A single turn carries every row of the set below to another of its rows. Some are shown first; where does it send the rows asked next?
k934: [-0.94  0.21 -0.11 -1.44  2.13  1.03 -2.67  0.05  4.55 -2.11 -1.11 -0.40
 -1.35  1.24 -1.72  2.36 -0.97  2.37  2.52  1.46  1.30 -0.88  0.40  1.14
  1.20 -1.08 -1.32 -0.45  1.90  2.39  1.29 -1.39 -0.74 -0.45 -1.66 -0.54
 -1.66  0.46 -0.41  1.68  0.67  1.05  1.74]
k775: [ 0.23  1.30 -0.13 -1.36 -1.25 -0.49 -2.55  1.40  4.04 -1.48  0.69 -0.20
 -0.71 -1.96  2.20 -0.70 -0.45  1.04 -1.34 -2.05  1.25 -2.05  1.67  1.88
 -0.41 -0.89  1.78  0.96  1.38  0.97  0.37 -0.54 -0.43  0.91  0.20  0.27
 -3.30  0.51  1.25  0.91 -1.74  1.08 -1.29]
k904: [-2.07  0.86 -0.99  0.71 -0.64 -0.52 -1.41  1.88  0.85  0.76  1.76  0.30
 -0.13 -0.01 -1.76  0.20 -1.25 -1.16  3.33  0.59 -0.08  2.41 -1.45  3.38
  1.30  0.82  0.64 -2.24  0.81  1.02 -0.72 -0.31  2.55 -1.87  1.45  0.88
 -2.49  0.52  0.19  0.30  1.40 -0.52 -0.90]
k577: [-1.68 -0.07  0.41 -4.31  0.54 -0.09 -3.26  0.88  0.41 -0.76 -1.64 -1.24
 -0.45  1.09  1.77  0.68  1.53  1.88 -1.31 -2.42  0.39 -0.74 -2.11  3.06
 -0.52 -0.50  0.21 -2.99 -0.65 -0.53 -1.47  1.33 -0.67  1.66  0.49  0.35
  0.48 -1.90  2.87  0.66 -0.69  0.82 -1.27]
k37: [-2.35  1.08 -1.43 -2.02  1.66  1.78  2.91  0.44  2.66  0.71  0.84 -2.28
 -1.89  1.15  0.95 -1.13  0.85  0.33  0.04 -1.58 -0.96  0.20  0.12  0.54
 -2.99  1.07  1.70 -0.61  2.70 -1.16  1.17 -2.39 -0.08  0.63  1.40  0.02
  0.97 -0.32  2.64 -0.64  0.31 -2.69  2.95]
k766: [-2.69 -1.45 -2.65 -2.34  0.46 -1.68  0.08  2.13  1.70 -0.50  0.68 -1.56
  0.16 -1.62 -1.60 -0.04  0.75 -0.66  0.29 -3.65  0.90  1.62 -0.36  1.32
 -0.90 -0.36  0.72 -4.38  1.59  1.36  1.77 -0.63  3.30  1.66  0.39  0.04
 -0.08  1.73  1.03  1.45  1.13  0.06  0.32]
k653: [-1.06  0.32 -0.96 -2.57  1.86  0.03 -1.66  2.91  1.76  1.66 -1.73 -0.44
  2.51  0.81  0.44 -0.87 -0.42 -0.06  2.87  0.55  1.66 -0.12 -0.51  2.68
  4.21  1.59  1.37 -2.12  1.54 -0.38  0.80 -0.28  0.24  1.07 -0.11  0.64
 -1.19  1.20  0.57  2.28 -1.30  2.45 -2.17]
k999: [-5.36  0.13  1.93 -1.63 -0.62  0.50  0.37  1.42  1.08 -1.80  0.07  0.30
 -1.49  0.85  0.14 -0.58  0.84 -1.24 -0.17 -1.30 -1.07  0.09 -0.14  1.10
 -1.35  0.57  2.59  2.43  0.14 -0.91  2.67 -0.95  2.49 -1.59  0.55  0.10
 -0.41  1.94 -1.59  1.37  0.35  0.25 -0.16]
k180: [-0.52 -0.23 -0.42  0.06 -1.55  1.90 -0.55 -2.02  1.28  0.99 -1.15 -1.25
 -1.22  2.38  0.50 -0.65  2.04 -1.27  2.07  2.65 -0.05 -0.68  0.43  2.53
  0.79  0.45  0.95  1.85 -0.97 -0.04 -0.35 -1.95 -1.96  1.11 -0.99 -0.99
  0.46 -0.08  0.52  1.29 -2.82 -0.96  0.99]
k373: [-0.04  0.51 -0.38 -0.59  0.00 -1.79 -0.71  2.05  0.82  2.34 -1.77 -1.14
 -0.38 -0.07 -4.07 -1.95  1.07 -0.92 -1.61 -0.25 -0.78  0.09 -2.26 -0.69
  0.02  1.88 -0.30 -1.09  3.33 -1.20  0.54 -1.25  0.74 -0.04  0.93  2.19
 -2.04 -1.20  1.51  2.05 -0.25 -2.00 -0.50]
k137: [-3.30  1.36  0.19  0.01  0.58  2.03 -1.18 -0.12  2.29  2.26 -0.49  1.29
 -2.14 -0.14 -0.38 -0.66  0.29  1.38  1.06  1.65  0.60  0.85 -1.78 -0.28
 -1.09  0.31 -0.07 -0.13  0.57  0.81  1.96 -0.51  0.79  0.04  0.93  3.27
  0.31 -3.82  0.29  0.02 -0.53 -1.54  3.25]
k998: [ 1.14 -0.28  2.13 -2.38  1.44 -0.41  0.66 -1.25  0.50  0.33 -2.91  0.24
  0.51 -0.36 -0.94  0.07  0.66  0.10 -0.01  0.31  2.27 -0.62  1.21  3.28
 -0.96  1.40  2.09 -1.32 -2.05 -1.94 -2.70  1.47  0.70  0.29  1.25  1.84
  1.60  1.89  2.10  1.73  0.63  0.56  0.58]
k827: [-0.68  2.55  2.47 -1.81  0.41 -2.45  0.37 -0.81  3.72 -0.10 -1.00 -2.84
  0.10  0.53  0.81  1.20 -1.95 -0.69  1.06 -1.61  2.77 -0.61  0.77  2.00
 -0.71 -0.79  0.50 -0.77  1.48 -0.88 -1.82  1.06  0.48  2.04  1.54  1.25
 -0.43  0.51 -1.32  0.31 -2.38  1.58  2.72]
k574: [ 0.26  0.04 -0.35  1.00 -0.74 -0.63 -0.05 -0.29 -0.93  1.64 -0.19 -3.59
  0.08  0.29 -0.79  0.17 -1.77 -1.78  0.19 -0.40  3.18  0.69  0.48  1.62
 -3.55 -0.54  0.13 -0.78 -1.38 -1.02 -0.79 -0.27 -1.66  0.71 -2.92  1.46
  1.10  0.28  0.61  1.55  0.45  0.92  2.22]
k585: [-3.05 -0.87 -1.92 -2.11 -0.46 -0.91  1.49  3.07  3.09  3.09 -0.77  0.68
 -0.09  1.46  0.07 -1.34  2.64 -1.10 -0.58 -1.33  1.61  0.32 -1.80 -0.19
 -1.96 -0.80 -0.09 -0.06  0.50 -1.35 -0.01  1.46  1.54 -1.17  1.57 -0.97
 -0.36 -0.31 -0.07  0.89  1.25 -2.41  0.05]
k524: [-0.74  1.45  0.10 -4.35  0.98  2.54 -1.40  1.26  1.77 -0.12  0.25 -2.02
 -1.79 -1.01 -1.67 -0.67 -1.66 -0.27  1.40 -0.30  2.15 -0.24  1.85  3.02
 -0.24  1.73 -2.02 -2.81  1.12  0.11 -0.04 -0.93  1.39  0.28 -1.24 -1.46
  0.45 -0.02 -2.08 -0.16 -4.21  2.64  0.18]
k441: [-0.44  0.34  0.93 -1.28 -0.43  0.28 -1.51  3.51 -0.96  0.25  0.16 -1.15
 -0.39  1.89 -1.49  0.27 -0.38  0.66  0.95 -0.36  2.83 -0.85 -1.80 -0.42
  1.15  0.48  0.83  0.40  2.45 -2.05 -0.12 -0.20 -0.85 -3.85  0.49  1.45
  1.65 -1.84  2.10  2.76  1.32  0.14 -0.29]
k678: [-1.94 -1.12 -0.57 -3.36 -0.50  2.01  2.25  1.04  0.97  0.07 -1.70 -3.46
  0.26  1.36 -0.46 -0.02 -0.47 -1.29  0.02 -1.07  1.94 -0.21 -0.57  1.34
 -2.11  0.31 -2.33 -2.29  3.03 -0.96  2.75 -2.23  1.85 -0.97  0.95 -0.23
 -0.50  3.34 -0.90  0.18 -1.23 -1.06 -2.67]
k584: [-1.16 -0.96 -2.27 -2.05 -1.41  2.68 -1.60  0.17  0.69  1.28 -0.26 -0.79
 -0.65  2.36  0.22 -0.26 -2.12  0.09 -0.96  0.44  0.90 -1.91  2.77 -0.59
 -2.83  1.13  1.28 -0.91  1.85  2.14 -1.48 -1.84 -0.04 -1.04  1.23 -1.51
 -2.55  1.82  0.95  0.81 -1.05  1.57  1.59]
k324: [ 0.91  0.65  0.62 -1.33  2.07  1.64 -2.42 -0.68  2.09  1.96  1.01 -2.23
 -0.43  1.94 -1.91  0.48 -0.21 -1.03 -1.26  0.54  1.72 -0.82  1.71  0.55
 -2.69  0.57 -0.89  1.12 -0.42  0.26 -0.75  2.81  2.44  1.83 -0.35 -0.26
 -0.02  3.02  0.23  1.15 -2.04  0.36  1.75]
k244: [-0.30  0.02 -0.31 -1.01  2.42  3.20 -1.29  1.16 -0.43  0.96 -0.26  1.81
 -2.31  1.26 -1.76  0.38 -1.47 -0.69  1.46  0.66  0.74 -2.89 -0.56  0.33
 -1.68  2.44  0.02 -0.53  1.60 -1.44  2.91 -1.04 -2.75  1.58  0.05 -0.04
 -0.49 -1.40  0.19  2.09 -2.19 -0.49  1.77]
k321: [-0.43  1.11 -1.28 -3.34  4.03  1.30 -0.13  0.13  2.11  1.52 -0.72 -0.80
 -1.59 -0.72 -2.59 -0.50 -0.33  1.31  2.59  0.08  1.12  2.32  1.72  1.56
  0.20  0.46 -2.91 -2.66  0.79 -0.63  1.28 -2.41  0.43 -0.35  0.90  1.45
 -3.48 -0.22  1.57 -1.14 -0.30  0.03  0.77]
k851: [-0.64  1.61  0.63 -3.82 -1.83 -2.40 -0.50  1.88  0.48 -1.61 -1.48  0.74
 -0.86  1.71 -0.66 -0.56 -1.15  0.93  2.81 -0.19 -0.52 -1.43  0.32  3.00
  0.37  1.59  0.04  0.83  0.78  0.48 -2.81  1.29  1.53 -2.75 -1.00 -0.18
 -1.08  1.73 -1.26  1.23 -0.22  0.91 -0.36]
k813: [-0.22  1.38  1.64 -2.61 -1.23  3.78 -1.25 -0.36  0.89  1.43 -0.23 -1.65
 -0.79  0.03 -0.77  0.93 -1.37  0.94 -2.16  1.53  1.65 -2.50 -0.23  0.94
 -0.45  0.27 -1.63  0.48 -1.57  1.40  3.00  0.53  0.97 -0.96 -2.19  0.35
  0.07 -2.74  0.97  0.40  1.06  1.37  1.86]
k296: [-1.85 -1.94  0.73 -2.32 -0.09  0.90  1.31 -0.44  2.25 -0.53  1.26  0.14
 -1.60 -0.32  0.84  0.94  2.89 -1.63  1.97  0.43  1.00  0.50  1.26  2.00
 -1.27 -0.76 -0.65 -2.10 -0.08  1.25  3.21 -0.09  0.69  0.23  0.85 -0.39
 -3.79  1.08  2.66 -0.55  0.92 -1.27  1.97]
k504: [-0.70  0.63 -0.48 -0.50  1.55  0.38  0.17  0.94  1.90  1.44 -2.50 -0.64
 -0.78  0.55 -3.35  0.48 -1.99 -0.16 -1.29 -2.63  1.53 -3.23  0.22  2.39
  0.13 -0.22  0.22  0.43  1.83 -2.25 -2.23 -3.11 -0.26 -0.75  0.04 -1.25
  2.45 -0.32 -0.47  0.35  1.37 -0.60  0.08]
k59: [-2.19 -1.30 -0.30 -3.21  0.10  1.32 -1.90  1.29 -0.14  0.90 -1.41  0.75
  0.73 -0.14 -1.55  2.57 -2.45 -1.21  1.64 -1.94  4.25 -1.03 -1.19  2.51
  0.68 -0.89  0.60 -0.02  0.10 -1.70 -0.11  2.70  2.95  1.00  2.40  0.21
 -1.98 -0.69 -0.48  2.32 -1.01  0.97  0.64]
k799: [-1.41 -1.40  0.17 -3.19 -0.14  1.06  1.25  0.39  0.64 -0.67 -3.40 -2.87
 -0.79  0.18  1.06  0.15  1.32  2.11  0.38 -2.28  1.30 -0.85 -2.00  0.38
 -2.18  1.17 -1.11 -1.22  1.27 -2.41  3.07 -2.26  0.84  1.39 -0.77  1.28
 -1.27  2.10 -0.78  0.11 -0.71 -3.04 -0.73]
k85: [-0.16  0.84 -0.06 -2.55 -1.79  0.94  0.60  0.81 -0.57  0.01 -2.74 -1.37
  0.92 -0.01 -0.55 -1.56 -2.90  1.08 -1.86  0.00  0.49 -1.03 -2.04  1.91
 -0.09  3.59  2.37 -0.48  1.25 -1.84 -0.23  0.29 -0.75  1.30 -3.08  1.56
 -1.70 -0.46  1.53  2.67 -0.81 -2.05  0.87]
k707: [-5.78  1.00  1.49 -3.14  1.05  2.76  0.92 -0.77  0.59 -0.11  0.63 -0.23
  0.37  0.19  0.26  0.11 -0.15  0.62  0.55 -1.15 -0.31  1.48 -1.20  1.34
 -0.65 -1.22  0.15  0.54 -1.73 -0.37  3.48 -0.50  1.51 -0.73 -0.72 -1.73
  0.03  1.79 -0.35  1.72  1.92 -0.02  0.27]
k70: [-1.86  1.43  0.15 -2.64  0.05  3.00  0.49  1.73 -1.77  2.25 -0.78  0.53
  0.42  2.27  0.01  0.11  0.19  0.64 -0.71 -2.67  1.68  0.42  2.23  2.64
 -2.49 -1.51 -0.74 -2.95  1.33  0.79 -1.78  0.01 -1.76 -0.92 -1.42 -0.73
 -0.07 -1.63  0.34  3.52  0.13  0.07  1.06]
k882: [-0.50  0.63  1.02 -2.37  1.10  0.52 -2.32 -0.07 -0.91 -2.01 -0.77 -3.61
 -0.14  0.41 -0.31 -0.81 -0.66  0.32  1.97 -1.80  2.31  0.21  2.05  1.04
  1.42 -0.16 -2.11  0.77  2.37  1.79  1.79  0.13  1.19  2.22 -1.08  1.78
 -0.90  1.38  3.64  2.30 -0.87  0.10  2.19]

k137 turns into k321
k59 turns into k504
k577 turns into k70
And these:
k827 turns into k998
k441 turns into k244
k851 turns into k85
k707 turns into k678
k766 turns into k585

